Each named move below is a turn or a mirror, shown by a few rows before and after it. Which moves, in which order, take the first row of each later pair to the second? The first pair is answered.
move C:
6,-14,1,-2,-3,4,18,-20,3,17,8,12,-28,2,8,-10,14,-19,-23,-1,-14,8,14,5,-7  ->  -15,-15,2,-10,-17,22,-11,6,5,0,3,12,-12,-23,9,-17,16,-7,12,-18,-2,2,5,25,9
-1,5,-12,-7,-1,1,-8,5,-1,6,-2,-6,4,-5,-4,-6,-3,15,16,6,-1,5,-8,-7,4  ->  9,6,-11,-5,5,-5,2,-6,-1,12,0,-5,-1,4,-4,-4,-6,11,3,14,-6,6,-5,-15,-2
4,-4,-17,-5,8,2,6,11,-4,13,3,1,8,11,6,1,15,5,-1,-1,7,-10,-12,3,-16  ->  1,-4,-18,-4,7,3,3,14,-3,10,1,1,10,11,7,0,15,7,2,-2,9,-8,-12,3,-14
move N:
-15,3,20,11,-13,-16,14,26,-11,-1,13,-7,20,13,1,4,-11,6,2,-4,4,1,-12,1,-12  ->  -14,-2,8,15,-16,-15,14,12,-13,11,13,-1,16,17,4,3,-3,-8,-16,-3,5,-4,-5,1,-25
-15,2,13,11,0,18,7,11,5,-28,1,-2,3,-6,6,-9,-15,12,7,-7,-11,4,8,14,0  ->  -10,-3,-3,17,-3,21,7,-5,0,-14,2,5,-2,-2,10,-9,-6,-5,-19,-5,-8,-1,18,17,-20
10,7,-7,0,4,-3,-1,3,-9,21,4,11,1,13,-6,10,8,2,11,4,10,7,-27,-17,7  ->  7,11,14,3,10,-5,9,11,-5,5,6,3,0,16,-6,11,-2,8,16,-2,5,8,-28,-12,9
move H:
3,2,17,5,3,-7,9,4,7,-5,0,-7,2,9,0,2,-15,10,3,-1,-1,6,1,-6,8  ->  7,1,2,2,-3,-5,3,-3,3,9,-2,-1,6,3,-6,2,-9,12,8,9,1,7,-2,-18,14
-1,4,24,-4,16,-17,25,9,-2,-13,3,-17,-8,1,-4,5,-22,5,5,2,-7,5,-8,-1,-6  ->  2,12,5,5,2,-5,13,-13,-6,3,4,-5,-3,-3,-20,8,-21,13,10,15,-6,17,5,-28,-1
1,-1,16,5,3,-14,17,3,8,-3,7,-9,-7,6,-3,7,-10,2,-6,-4,-6,5,9,-1,7  ->  5,1,-3,5,-5,-10,7,-8,5,13,5,-1,-2,0,-12,8,-2,7,1,10,-4,11,10,-19,12
Now pairs of rows:
Between the rows of a pair lie two moves.
-7,-1,2,-6,1,7,-6,8,6,-8,3,-1,0,-4,6,-3,0,-2,-2,-14,4,-5,-2,15,-2  ->  -3,-2,-14,-8,-4,10,-16,0,1,6,1,4,4,-8,1,-2,8,-1,3,-6,7,-1,-1,4,4 : H H
15,18,9,14,-3,-3,4,-37,5,-2,-4,2,-22,6,4,0,7,-13,-28,1,2,0,15,2,-17  ->  15,10,-13,-17,0,-9,-16,-17,3,14,-16,-1,-13,-12,-4,-2,18,9,22,19,9,6,-13,-14,19 : H N
4,-8,-4,-6,2,2,5,22,-21,14,-1,-17,-7,-6,0,6,5,8,24,9,12,-8,-13,7,24  ->  6,-8,11,11,5,0,23,9,-19,5,7,-16,-18,10,10,8,1,-12,-15,-3,6,-15,3,23,-6 : N N
4,4,8,16,-13,4,7,-12,-20,-15,-9,2,11,3,2,-8,-13,6,13,12,-2,-1,0,-23,1  ->  6,2,3,19,-14,6,6,-18,-23,-9,-8,4,8,5,4,-9,-8,0,3,12,-2,-2,5,-22,-8 : N N
-9,11,13,0,6,-1,18,0,1,-7,8,-9,-7,3,10,3,-6,-2,-3,-3,-5,-5,8,8,-2  ->  -4,0,-11,-18,7,-2,6,4,-2,15,1,-7,-7,-4,9,0,8,-4,7,10,2,-7,-4,-1,6 : H H
-12,-11,7,-1,2,-6,-19,19,0,2,-2,0,1,-19,-11,-11,-2,-10,17,-7,10,-6,4,33,-6  ->  9,-7,5,13,9,-19,4,-15,-4,22,3,2,-15,4,-18,-5,-7,-19,-15,11,-1,1,18,8,-18 : C H
-7,-5,10,-6,7,-8,7,17,10,-8,0,-2,18,10,-3,-4,-4,10,19,5,-7,5,-10,5,10  ->  4,-7,6,0,10,-14,19,-3,7,5,3,1,6,24,-1,-3,-1,-6,-9,13,-13,4,-1,-2,-7 : C N
5,-12,3,-9,11,1,2,12,16,4,-8,-2,9,-6,-1,0,2,20,29,2,0,3,-18,0,13  ->  7,5,7,19,-4,11,5,-18,14,1,1,5,12,2,-16,5,-12,21,10,2,-8,12,8,-16,3 : N H
-5,16,-27,27,-5,5,8,-20,7,14,0,29,-11,14,-17,6,2,0,-27,19,-12,2,32,-17,-9  ->  -14,-11,-43,-17,12,-1,-9,32,8,18,-15,18,-7,-6,8,-6,29,-4,8,13,6,-16,-11,16,6 : H C
1,-11,-30,-9,-1,1,-14,-5,-4,23,-10,6,3,-12,4,-5,12,-11,-5,2,14,-6,-3,0,-2  ->  18,-4,-6,-8,16,-21,14,-10,-1,18,-6,-5,-6,9,-2,3,-1,-3,-5,16,0,5,-6,-20,7 : N C
-1,-16,-19,-4,3,-2,-1,-2,-4,13,1,7,-8,-3,20,-7,21,-26,-21,-2,4,-15,-2,21,-22  ->  -10,-13,-19,-16,-1,5,-18,19,-2,8,-5,3,3,-21,16,-9,20,-8,17,-3,9,-10,-16,21,3 : C N
9,4,19,-10,8,6,2,4,2,-5,-19,-16,5,10,2,5,14,9,6,4,-12,-5,4,10,6  ->  12,-1,4,-8,5,11,-3,-9,-2,8,-20,-7,3,10,3,4,25,-4,-8,7,-9,-8,8,10,-6 : N N
1,14,3,5,-6,1,-3,-4,-12,5,6,1,-7,5,0,-3,-8,16,-10,-10,-1,3,-2,-4,-5  ->  1,7,3,-5,2,-7,2,8,-13,7,4,-3,-10,5,8,-6,-2,11,-10,-10,0,-2,-13,7,-7 : H H
7,-23,-40,-14,1,6,-9,-27,-15,40,-24,16,-7,1,12,-5,26,-18,-15,14,10,-7,-6,-16,-11  ->  -17,-8,4,-24,0,12,-18,24,-2,-8,-26,-3,11,-21,6,-4,2,21,51,-8,9,-1,-26,3,28 : C N
5,2,-12,10,-16,-4,-18,-4,1,4,-3,-16,-17,-13,1,-9,-2,-6,1,-12,1,7,0,2,7  ->  12,5,-5,13,-11,-11,-7,-10,1,3,-1,-19,-22,-3,-1,-7,-6,-6,-5,-9,-7,8,2,-4,2 : N C
21,-12,0,-15,6,2,-15,-1,21,4,0,12,4,6,-3,3,12,-11,1,-3,2,4,-19,5,5  ->  19,-9,4,-5,2,7,-12,-9,21,0,5,15,1,11,0,4,8,-16,-15,-8,1,3,-7,8,-5 : H N
2,0,26,9,14,3,20,-4,3,-17,2,-3,-6,9,4,-2,1,-1,-6,-4,-19,5,11,0,-3  ->  9,-12,-8,2,11,4,10,-14,-3,11,-3,6,-8,7,10,-6,22,-15,-16,7,-11,-1,8,-4,-11 : N H
-10,3,3,-1,5,15,-2,-11,7,-7,-2,9,-1,-4,-1,2,-10,28,4,9,-3,10,3,3,15  ->  -2,1,5,4,8,9,9,-21,6,-1,1,7,-6,5,0,4,-9,21,-11,12,-5,7,7,-2,9 : C N
8,3,-14,-2,7,-1,12,-15,-5,-5,13,7,2,3,-9,13,-7,10,2,9,-17,-4,12,-14,9  ->  2,-6,-19,-19,15,-4,5,6,-3,-4,6,2,4,-6,2,9,3,9,15,6,-10,-12,-6,-2,16 : H C
14,12,16,18,-4,-9,21,-21,4,-9,5,1,-5,19,-11,0,-18,8,-13,1,-9,18,13,-16,-7  ->  -4,5,-10,-6,-16,8,-21,7,4,-2,-8,6,15,-15,-8,-7,-1,21,35,-4,11,12,-7,-9,15 : C H
-12,-11,-28,-23,-17,13,-14,0,-8,14,12,20,-32,-17,0,14,1,1,-9,14,21,-12,1,1,-6  ->  -14,-16,-15,-28,-8,10,-9,14,-6,2,12,12,-36,-15,10,12,0,-5,-12,5,21,-18,-6,17,-11 : H N
1,17,25,12,0,-2,12,-7,7,-6,1,-4,-4,1,-9,7,-20,24,7,3,-5,13,13,-21,1  ->  -18,12,16,11,-14,17,-12,7,7,-14,-3,2,7,-18,-5,1,-13,20,16,-13,7,5,13,0,-2 : N C
-8,-7,2,7,-8,0,11,-6,-5,-19,2,-8,2,9,0,9,0,-11,-11,-1,12,7,1,11,4  ->  -10,-11,-12,4,-12,5,-1,-8,-7,-9,0,-3,5,3,0,7,9,-11,-7,2,18,6,-1,8,6 : N C
8,-1,-6,-7,3,-8,-9,9,0,12,-4,-11,3,1,-12,2,-2,-2,8,6,5,5,-10,-4,12  ->  8,9,9,4,-1,-4,-3,2,1,2,0,-12,4,6,-17,4,-13,3,5,4,0,10,0,-6,10 : N H
-1,-9,-8,-2,-1,-14,1,-4,-1,13,11,3,-26,4,9,5,11,12,-21,-18,14,4,2,5,-22  ->  -7,-7,4,-4,2,-16,2,9,1,-1,11,-4,-25,0,12,3,6,18,-11,-25,13,4,-4,15,-17 : N H
-17,-4,-22,9,-18,15,-17,-6,-5,3,5,17,5,-10,-8,0,6,-10,-3,-7,12,3,13,11,-7  ->  -21,-5,-3,9,-8,10,-7,7,-1,-13,7,9,0,-4,0,0,0,-12,-8,-18,9,-3,10,29,-12 : H H
2,0,-29,-2,7,-5,-5,-10,12,13,2,2,17,-6,-3,-5,10,-18,-8,-14,11,-6,7,15,-15  ->  -2,8,-1,-8,12,-9,1,11,18,-11,1,-10,22,-12,-7,-1,-4,4,23,-19,5,1,-5,16,6 : N N
11,5,8,-3,7,-3,1,4,2,-13,11,-10,-5,-3,-26,-14,-4,6,3,26,-4,2,3,-18,-3  ->  0,5,9,-4,1,9,-10,15,4,-24,12,-10,3,-12,-24,-19,-2,8,12,13,1,-2,3,-6,-3 : N C
11,18,16,27,-27,10,6,-9,-3,-15,11,7,12,4,-7,0,-3,-5,-14,0,-32,1,12,-11,-12  ->  13,-10,11,-10,1,-12,12,28,0,-10,-2,-7,2,2,21,-7,17,-18,-7,-1,-24,-17,-23,17,-10 : H H
2,-18,-10,-14,13,-12,13,5,0,8,-2,2,-12,7,22,-4,14,-24,-28,-6,4,-18,-9,24,-22  ->  -15,9,13,19,-16,16,2,-11,3,-23,7,10,4,-1,2,1,-13,-7,-22,-26,-1,-4,21,22,-23 : C H
15,6,-24,2,-6,4,-28,-25,14,4,-8,5,26,-25,-3,5,6,-22,-19,10,-5,-1,-6,-9,-16  ->  10,-5,-14,-19,11,-9,-22,6,18,-6,-14,-8,23,-27,10,1,11,-22,-2,5,-2,-11,-29,12,-6 : H N
-17,-4,1,-8,3,17,-11,23,10,-9,6,-9,-3,-4,3,3,-3,-5,7,-15,8,-14,-14,24,7  ->  5,-10,-22,-9,10,3,-1,-8,4,28,4,-5,-15,10,-2,6,9,-16,-15,12,5,-10,-11,-7,1 : C N
5,10,-16,-20,14,-9,10,14,-1,-1,-5,-1,-1,2,20,-1,-4,-13,27,11,4,-19,-17,-7,11  ->  2,18,-7,9,5,1,19,-10,-2,-9,5,9,-4,15,19,1,-12,-28,-12,1,-1,-19,12,0,-18 : H N
-4,9,11,5,-9,6,-4,-8,0,0,4,6,-4,0,6,3,-5,5,2,0,-1,-2,5,-5,-16  ->  -2,-1,9,-9,1,0,-1,4,0,0,1,1,-8,-2,14,0,2,2,6,0,2,-9,-6,5,-13 : H H
6,1,-4,-15,34,-8,31,15,12,-21,5,3,4,-5,11,-30,7,-6,-12,3,7,8,4,16,-21  ->  7,-5,-28,-28,28,-3,11,15,10,1,-1,7,10,-17,7,-32,20,-1,5,15,16,11,-3,3,-9 : N N
13,12,21,4,-3,-2,1,11,-3,-28,11,-12,9,1,0,3,1,10,-12,-5,8,8,14,5,-1  ->  7,5,1,4,-14,10,-17,9,-5,-19,8,-3,13,-9,4,-1,12,1,-16,-10,16,2,16,12,-9 : N C
12,-7,-3,-5,11,-12,0,-9,3,20,-2,2,-9,12,-4,4,6,-10,-8,4,9,0,-3,-8,-1  ->  9,0,14,-7,15,-15,5,5,6,3,-1,-4,-7,11,-8,6,-4,4,10,-2,6,5,-9,-7,13 : N N
-6,0,-17,-6,-7,5,-13,-1,-1,16,-13,6,11,-3,4,1,11,-9,-1,3,4,-3,9,11,2  ->  -7,-4,-8,-8,-3,2,-7,7,1,9,-12,2,7,-2,10,-2,10,-13,-4,-3,5,-9,6,24,-2 : H N
4,8,-13,11,0,-1,0,-9,1,13,-11,8,-3,4,-12,-4,-3,12,6,17,0,13,-4,-30,13  ->  -7,-4,1,-6,16,-7,3,26,7,-5,-16,-2,-3,-3,6,-13,3,9,16,0,6,-2,-23,4,15 : C H
-4,1,-25,3,-26,25,-30,-11,-3,13,3,6,9,-14,-11,-4,2,0,11,3,7,-2,14,-4,-1  ->  16,-19,-12,-12,9,-11,9,-4,-2,18,2,-9,-16,13,11,-5,9,-22,-22,11,-2,-14,-1,9,-17 : H C
12,-10,24,-8,0,-19,4,15,15,-8,1,-11,12,19,4,-17,-17,1,11,18,-3,17,-11,1,9  ->  16,-6,9,10,-15,-10,1,-16,9,7,5,3,10,24,-4,-13,-15,-9,-14,25,-3,21,10,-15,-6 : N H
-23,-5,16,16,-18,18,-12,10,-4,-15,10,15,-2,4,-8,3,-7,12,-1,-23,6,15,5,-6,-2  ->  -7,-12,-8,16,-16,11,-10,-14,-8,13,9,21,-9,14,-11,4,4,2,-18,-4,5,18,8,-25,-7 : C N
10,-7,18,3,16,-22,25,4,2,-3,0,-8,-12,18,12,-2,-1,-10,-15,0,-11,-6,-9,7,-4  ->  16,-9,-18,-4,6,-18,6,-9,-5,27,-5,1,-6,9,2,-2,12,-7,-4,21,-5,2,-11,-18,8 : H H
0,3,-8,1,4,-3,-11,2,-4,-5,13,-9,5,-2,16,0,-8,16,11,8,8,4,-4,-9,7  ->  1,2,-4,9,3,-3,-1,-7,-5,-10,18,-8,0,6,21,-1,-8,5,-12,3,6,-1,6,0,-10 : N N
6,2,-3,2,-4,5,2,-11,-5,8,-1,8,0,-1,-5,2,-1,5,-3,5,0,5,5,-10,8  ->  1,-6,0,-12,3,3,0,8,-2,2,-4,2,0,-6,4,-2,5,5,6,0,5,-3,-8,6,12 : C H
3,9,2,19,-4,7,5,-18,-1,-2,7,-3,-5,6,-1,5,-11,-4,-13,-5,-7,2,12,-7,-10  ->  -11,7,0,16,-13,20,-10,-7,1,-10,4,-1,4,-7,1,1,-7,1,0,-14,-1,-1,9,7,-7 : C N
